One turn sends every row of this set to another row. A few are shown first. Where does it send the rows asked after them?
J_793: 46 -72 55 -20 18 -148 76 -49 -60 16 2 156 -133 58 68 -109 -24 -41 41 -76
 98 79 -115 77 96 205 162 -24 -199 8 178 -66 -22 -12 198 -12 112 37 -90
 -36 -33 -120 16 52 0 -149 -138 -25 85 27 17 -157 333 -98 99 -18 214 96
 9 162 -14 -223 -6 -9 17 -267 96 -10 -79 4 -60 7 132 139 69 37
J_632: -78 -38 58 2 62 -102 49 -68 -78 55 89 -121 20 55 40 -113 99 -54 -12 30
 86 116 -19 97 202 -38 71 -82 57 -56 154 78 15 -64 198 -51 93 56 -154
 -141 196 -47 -92 -24 77 -30 -16 -61 -3 14 133 33 4 -174 62 157 198 -10
 30 170 -177 -105 -96 -72 26 -78 -60 66 -178 -200 -42 34 199 187 318 -25
J_279: 25 -17 190 -18 41 -157 11 -68 -91 5 40 -142 -65 -2 106 -59 -110 -97 41
 39 69 163 -77 145 118 42 207 -90 -44 -34 138 56 -99 -36 140 58 21 -3
 -107 -70 -21 -69 -86 36 48 -107 -166 5 -36 18 -28 -22 119 -176 -6 135
 143 81 123 181 -3 -205 -47 -80 132 -169 41 42 -94 -142 -97 17 134 148
 181 30
J_267: -14 -121 26 32 5 -129 87 -46 -168 3 -26 74 59 -106 65 -37 9 -30 31 77
 -96 218 -63 149 -59 -2 65 11 24 42 134 25 34 -107 -105 -39 -104 16 44
 35 -7 -83 -72 39 38 -36 -90 102 10 94 -80 -162 222 -124 20 25 20 51 155
 120 -93 -238 -37 -2 249 -134 196 82 -100 -60 40 -21 34 94 141 78
J_329: -39 67 -16 76 -39 -50 1 -100 -93 112 51 -101 -37 -32 89 -100 2 3 89 -6
 -7 203 -35 147 -19 35 5 -49 23 -45 152 154 -13 -132 6 34 -170 54 -282
 -131 118 12 -7 98 57 -9 -105 -23 0 18 32 -175 159 -178 -59 114 107 -1
 25 126 -94 -234 -129 -85 231 -69 26 84 -186 -95 -69 5 145 156 180 -12
J_407: -78 -9 82 -4 56 -87 -28 107 -276 -192 22 53 -95 -13 256 -222 -11 -1 136
 -38 148 137 46 128 26 -67 44 104 -9 -19 -46 -18 6 -131 207 204 160 -254
 -72 -70 -28 48 -11 58 30 -9 -281 -132 37 82 14 -5 138 40 51 -13 156 -5
 36 126 19 -166 -223 -56 -38 -44 -21 -2 -79 -10 13 -34 116 25 33 -18
J_450: -124 27 135 79 115 -101 81 23 -196 71 57 -62 38 53 77 -135 -49 -51 117
 50 41 117 -109 150 13 -56 -10 -145 317 -46 27 -47 35 -255 -38 2 116 -67
 -86 25 226 -52 -174 106 -85 11 -196 -97 -19 -2 69 -95 -3 -65 -134 -20
 149 -14 -67 152 -94 -16 -75 -65 24 41 71 222 -77 -34 -102 113 45 34 196
 -107
J_284: -11 12 -156 128 19 -87 85 -73 -46 72 -35 55 -74 49 84 -150 58 -57 123
 -109 12 75 -34 20 17 105 -18 -21 131 32 177 -6 8 -127 39 -15 43 133
 -337 32 69 11 82 -55 -23 55 -31 30 56 -152 100 -247 155 -147 -44 45 206
 -133 -91 93 -58 -276 -86 -67 92 -126 24 8 -211 -15 29 45 34 118 71 -39
J_625: 51 -121 105 -6 36 -155 49 -87 -70 4 15 155 -5 -41 10 -117 48 33 -64 69 6
 107 -36 -57 90 91 13 -2 -89 -14 148 -129 54 -30 137 -33 196 -37 12 8
 -74 -112 11 87 -49 -185 -75 -81 86 114 145 -167 273 -104 182 -8 253 83
 9 181 -5 -38 -64 -27 -100 -182 167 33 -24 -48 70 118 134 147 195 88
J_945: -120 -38 80 60 18 -154 102 63 -196 41 17 -35 33 60 108 -118 -67 -58 135
 60 -73 88 -56 66 -19 2 -18 -141 258 -135 213 -33 156 -155 -62 -30 166
 -78 -8 14 127 -67 -208 17 -159 -49 -201 -175 -45 61 151 -76 93 -32 -105
 21 37 95 -40 134 -144 -62 46 -144 -47 -28 130 168 -54 -18 -143 -52 -44
 75 197 -56
J_765: -62 -40 -170 110 53 -130 97 -86 -45 104 -22 63 -16 -13 18 -136 130 16
 -38 7 -95 16 71 -74 70 30 -103 -28 228 40 209 -22 145 -81 93 -45 64 49
 -225 61 68 57 29 -27 75 -11 -72 -2 8 -31 177 -219 212 -166 -23 99 176
 -150 -39 86 -53 -55 -101 -33 -38 -6 113 6 -130 -95 167 75 3 159 139 2
J_955: -10 -21 81 192 54 10 88 109 -223 -83 -72 40 -180 100 313 -163 13 37 -49
 -66 127 194 53 11 44 20 -97 -73 -29 -82 -114 -75 55 11 108 61 105 -22
 -128 53 56 -12 125 -13 85 -191 13 -67 -26 158 65 -189 170 54 -70 -44
 147 -158 -159 105 -72 -170 -190 80 -100 -211 -66 143 -54 0 -19 73 -57
 31 -8 10
J_782: -111 -45 -14 160 78 104 131 86 -274 -82 -84 64 -154 29 257 -177 -53 85
 45 -1 74 107 84 17 -5 4 -56 -115 18 -30 -55 -83 89 37 200 78 29 1 -119
 140 57 -14 76 -40 68 -167 -8 -105 -1 160 82 -150 243 90 -25 -33 45 -144
 -163 58 -131 -142 -78 114 -113 -226 5 40 -64 62 21 90 -84 75 52 -44
J_293: 33 -65 85 237 -24 -67 -94 -49 -241 -40 -24 123 -93 78 226 -186 21 45 13
 -26 136 195 83 81 194 -52 -58 17 139 -171 36 83 61 -201 188 145 270
 -104 -104 -85 145 171 -116 -88 17 -22 -95 -158 128 1 173 -52 115 4 93
 55 39 -73 -24 35 -161 -149 -175 -150 -28 -71 -80 -76 -128 -96 -6 -16 42
 21 55 8
J_309: -99 -38 164 37 110 -146 -35 59 -88 64 3 72 -96 95 75 -70 -126 -79 97 4
 -40 131 22 192 77 62 121 -175 251 -79 229 -1 106 -103 83 -81 151 -53 65
 33 141 -104 -274 89 -22 -88 -161 -201 -73 3 27 -45 143 -56 -102 8 -9 44
 62 79 -129 -89 41 -122 -74 41 88 124 -85 -106 -126 -35 23 187 160 -78
J_922: -99 41 -2 139 117 90 81 85 -227 -87 -161 102 -64 -1 292 -100 30 40 66
 -24 130 46 9 34 78 43 -19 -129 42 -5 -26 -55 111 54 233 57 54 -25 -94
 108 137 56 74 -56 138 -165 -19 -73 -51 75 -25 -68 246 67 -4 -69 54 -106
 -202 151 -99 -36 -106 128 -161 -94 -22 89 -62 15 -34 165 -14 82 17 -54
J_61: -78 68 62 231 0 -42 13 51 -136 -46 -261 196 -217 71 289 -35 81 -78 4 -62
 123 222 4 -9 84 35 -46 -58 56 -134 42 4 54 74 145 -4 198 -11 -126 51 46
 63 30 -54 54 -223 29 -144 -31 169 35 -91 199 -14 -14 -67 55 -9 -183 96
 -37 -3 -57 28 -115 -96 -18 119 -86 -75 -44 44 21 177 -72 12
J_568: 8 -58 57 127 -49 -47 21 100 -232 -100 105 216 -36 51 253 -222 16 79 7
 -109 159 243 136 -17 36 -77 -7 25 156 -39 35 9 123 -191 233 37 143 -104
 -58 -75 63 152 -86 -18 15 -67 -136 -30 122 103 125 -231 276 154 -9 101
 -58 16 97 -7 -124 -131 -135 -82 3 6 64 20 -157 -83 17 -59 72 99 31 -52
J_770: -51 -2 89 -16 -82 -50 105 -51 -100 16 158 -78 28 -81 45 -77 45 -120 -35
 41 8 209 -92 45 10 -92 49 -13 63 -7 118 -41 -30 -211 35 -69 -95 -67
 -140 -64 52 63 -92 27 -80 -85 -61 86 59 147 56 -151 182 -48 -38 83 105
 89 102 90 -190 -91 -88 -75 70 -109 196 132 -102 -133 34 -24 179 183 230
 -51
J_835: -109 -34 40 239 4 -59 55 56 -183 -72 -151 170 -308 129 207 -101 101 -15
 -83 -38 101 231 89 41 -23 29 -18 12 -37 -111 -40 -14 76 85 141 -9 137
 -8 -126 89 22 -7 -22 -44 56 -209 36 -105 -2 258 31 -127 222 24 -91 -39
 11 -80 -138 -9 -91 -99 -52 -1 -72 -153 26 86 -70 -94 40 30 -30 176 -83
 -60
J_906: -144 65 16 234 -1 80 40 102 -220 -88 -176 110 -129 -24 242 -128 50 18 30
 -31 96 55 -50 22 -66 0 -50 49 -30 -37 -15 -18 51 27 145 60 77 -45 -122
 98 124 22 13 -89 -14 -131 30 -103 -51 123 -42 -55 191 77 -59 -17 50 -63
 -225 175 -1 -18 -59 92 -164 -116 26 128 -75 -28 -39 143 -7 114 33 -110
J_743: -98 -147 119 49 84 -166 63 11 -259 -109 32 191 -8 65 195 -225 90 133 73
 -67 126 127 156 61 21 -4 58 50 114 -11 -53 -123 139 -141 314 194 197
 -136 102 -119 69 2 18 -100 54 -31 -201 -99 104 138 59 -21 228 48 -56 19
 36 -84 97 6 -40 -91 -129 -5 -86 16 -13 7 -97 -88 32 21 113 132 116 4
J_78: -170 76 22 229 16 67 15 12 -166 -123 -271 194 -134 4 213 -67 52 -8 78 40
 73 141 6 11 -17 -24 -50 -27 76 -61 17 -65 35 72 140 44 126 -24 -108 119
 56 16 9 -69 -61 -138 63 -194 19 168 23 -49 161 3 53 -123 21 -41 -196 77
 -78 2 -9 7 -144 -135 27 69 -119 -12 -2 131 13 179 -21 -44
J_990: -86 -7 140 97 166 -154 52 -10 -109 111 35 109 -145 137 132 -157 -150 45
 85 5 18 261 3 205 54 72 13 -229 193 -69 34 36 32 -202 38 -8 119 -11 9
 -82 186 -172 -104 271 30 -71 -190 -195 71 79 131 -181 128 -51 -54 -83
 113 3 0 103 -128 -233 -92 7 156 -52 16 142 -152 14 -168 -14 96 86 216
 26
J_572: -160 -49 -13 87 136 -203 233 36 -245 115 78 38 -81 115 119 -170 -15 40
 28 47 15 120 -37 191 12 55 -1 -177 120 -55 69 82 148 -183 15 -27 88 -55
 -25 -67 270 -100 -150 188 91 -35 -313 -75 25 154 133 -151 184 -9 -122
 -24 65 29 -64 128 -159 -166 -61 35 190 -36 90 140 -65 1 -145 -55 16 11
 182 -27
J_823: -63 -85 -29 280 -131 -20 -68 46 -218 -50 -81 248 -46 105 95 -155 109 179
 -8 -102 10 117 23 157 23 -73 -31 25 173 -77 16 -50 133 -174 43 193 190
 -38 36 -110 177 119 -115 -112 1 8 -55 -121 102 71 14 -112 104 -79 72
 -57 49 -144 124 12 -82 -59 -27 -93 9 -24 -69 16 -130 -80 30 12 -24 52
 -7 15
J_102: -46 -33 229 114 125 -222 -50 27 -162 81 44 88 -77 37 62 -61 -2 -13 -60
 89 -46 204 7 232 -12 97 53 -79 73 -68 112 26 92 -135 -75 -68 143 -150
 99 -6 178 -84 -250 175 -8 -102 -191 -149 -43 93 -16 -109 172 -23 -116
 -27 18 66 16 141 -85 -116 -97 -133 28 57 104 172 -29 -173 -123 58 59
 117 113 -47
J_114: -15 -15 -101 139 -130 -24 -132 85 -198 -55 -54 130 -136 105 127 -147 78
 123 133 -154 96 99 -66 131 -57 -24 55 -8 46 -99 24 116 109 -135 75 233
 90 -86 -148 -78 59 199 -137 21 59 -91 -156 -80 10 52 -90 -105 206 -32
 86 -14 35 -30 23 72 -88 -117 -75 -104 47 115 37 41 -117 -28 -13 -9 16
 10 -70 -146
J_260: -66 -79 153 100 109 -199 6 23 -126 -22 47 142 -58 144 106 -142 -24 57 43
 53 -38 230 22 201 -54 97 30 -82 18 -80 84 0 98 -136 -91 -66 166 -87 116
 -63 156 -247 -181 175 -106 -22 -101 -203 47 117 87 -116 90 3 -15 -109
 49 37 -11 121 -178 -300 -62 -117 80 -77 54 175 -152 -51 -180 -26 53 74
 186 -19
J_456: -77 -114 -56 40 -26 10 55 227 -356 -96 -47 222 -54 -93 210 -208 -7 44
 198 -120 41 242 9 153 -69 -116 0 17 123 -23 -3 -90 62 -142 66 120 206
 -88 38 12 -53 48 -1 3 10 -65 -179 -94 53 84 -7 -126 160 55 137 -36 128
 30 104 108 48 -111 -2 40 84 -56 -2 12 -70 42 62 -17 74 37 79 -20
J_197: -72 -183 119 -68 54 -217 127 -84 -63 -63 -9 23 113 51 32 -54 53 -11 16
 73 -32 113 -70 -28 94 -47 108 -87 113 -9 137 -89 93 -49 116 10 99 37
 141 -62 1 -154 -60 -75 -14 -101 -33 10 23 155 69 -11 101 -166 98 39 116
 39 176 147 -155 -93 -14 5 4 -108 139 110 -138 -80 20 -18 91 151 288 102
J_856: 5 -27 -91 28 21 -94 64 -5 -26 -7 106 -18 12 10 43 -135 198 -47 -62 -5 9
 -39 89 7 139 103 10 24 -34 13 254 -73 141 12 177 -116 138 -45 -186 -29
 93 38 -9 -39 15 -1 -46 -55 -23 -59 168 -79 178 -92 7 72 212 -78 -50 112
 -73 -83 -56 -174 -166 -84 35 42 -89 -202 52 79 81 203 159 -54
J_370: -167 -92 -123 38 -16 -90 144 -72 -106 48 -3 68 100 -7 16 -83 158 36 -6
 51 -137 118 1 73 32 -75 -78 -14 151 11 193 35 174 -121 0 -77 -71 67 -4
 -95 194 -60 -40 -10 78 32 -8 -2 28 132 108 -123 134 -188 52 34 73 -52
 110 106 -234 -112 -75 12 117 -67 88 96 -192 -73 78 -79 74 155 249 88
J_526: -14 -84 -119 144 124 -227 107 -77 -182 -5 -104 106 26 78 16 -124 153 70
 36 20 54 38 -83 31 25 134 31 -13 -38 54 90 21 39 -8 -14 33 172 129 -204
 39 91 -110 39 -29 28 21 -120 52 82 -51 53 -187 128 -209 100 3 247 -37
 -111 191 -22 -237 -88 -18 181 -154 5 -17 -172 -26 12 163 12 40 10 25
J_154: 44 -28 85 1 -22 -8 -9 -40 28 18 120 114 -58 -70 18 -147 65 -109 -78 -25
 -10 101 2 49 79 38 13 104 -3 41 158 -162 -8 -139 148 -132 66 -92 -103
 35 -12 -4 -24 54 -75 -64 42 -53 41 -18 68 -165 226 -33 32 -2 229 -70 32
 97 -35 -74 -107 -88 -193 -136 160 81 -58 -117 127 74 176 206 195 -38
J_646: -50 -26 73 169 116 -27 36 26 -178 -138 -125 143 -178 157 232 -88 114 33
 -57 0 140 231 105 60 65 30 -11 -101 8 -53 -127 -106 73 73 132 21 121
 -27 -81 84 40 -22 63 6 107 -172 42 -92 12 208 26 -134 163 3 -22 -156 84
 -163 -119 -15 -168 -142 -161 -6 -89 -149 -44 109 -86 -57 43 109 -31 111
 -97 -4
J_396: -31 -186 -53 52 30 -90 -29 24 -325 51 -139 156 -129 14 157 -157 75 85
 267 -116 93 161 -29 157 4 22 63 -76 95 -168 8 47 101 -124 159 259 278
 -34 -17 -28 8 89 -18 -91 108 -139 -159 -154 25 23 -3 39 188 -51 135 -4
 92 -21 -52 85 -63 -116 12 11 58 71 -43 -47 -50 10 14 58 79 25 118 -94
J_697: -190 -53 -10 24 168 -112 170 75 -196 -1 93 28 -1 175 58 -185 13 -4 118
 -3 67 31 -60 235 23 1 94 -127 191 10 30 1 113 -176 66 -65 92 -17 -36 10
 294 -168 -220 99 18 79 -179 -68 -9 23 53 -34 23 -24 -116 -54 80 -62 -59
 92 -215 -168 -10 -13 71 -19 54 175 -138 -7 -114 8 32 32 204 -151
J_455: -12 -154 35 30 125 -200 11 -120 -112 31 -89 31 88 63 67 -79 71 92 142 37
 9 170 -19 107 50 64 78 -82 39 -48 137 124 88 6 54 35 77 153 11 -68 84
 -211 -5 -21 114 -25 -5 -47 -27 -30 26 -19 42 -239 106 88 115 -40 41 191
 -93 -260 -57 -17 195 -61 -30 74 -214 -86 -60 87 91 100 266 78
J_544: -34 -89 -11 81 97 -171 83 -94 -113 60 -91 248 -127 24 -24 -105 22 6 -30
 -34 23 83 -140 109 14 122 108 34 -35 100 66 -20 -37 -100 70 16 38 74
 -92 91 35 -122 -19 64 92 -69 -138 88 96 30 -97 -240 292 -171 66 -27 193
 -35 24 150 15 -203 -95 106 144 -166 151 -24 -100 27 101 89 73 88 -3 36

J_955 turns into -> J_646
J_309 turns into -> J_945
J_329 turns into -> J_455
Now find these:
J_526 turns into -> J_544
J_823 turns into -> J_114

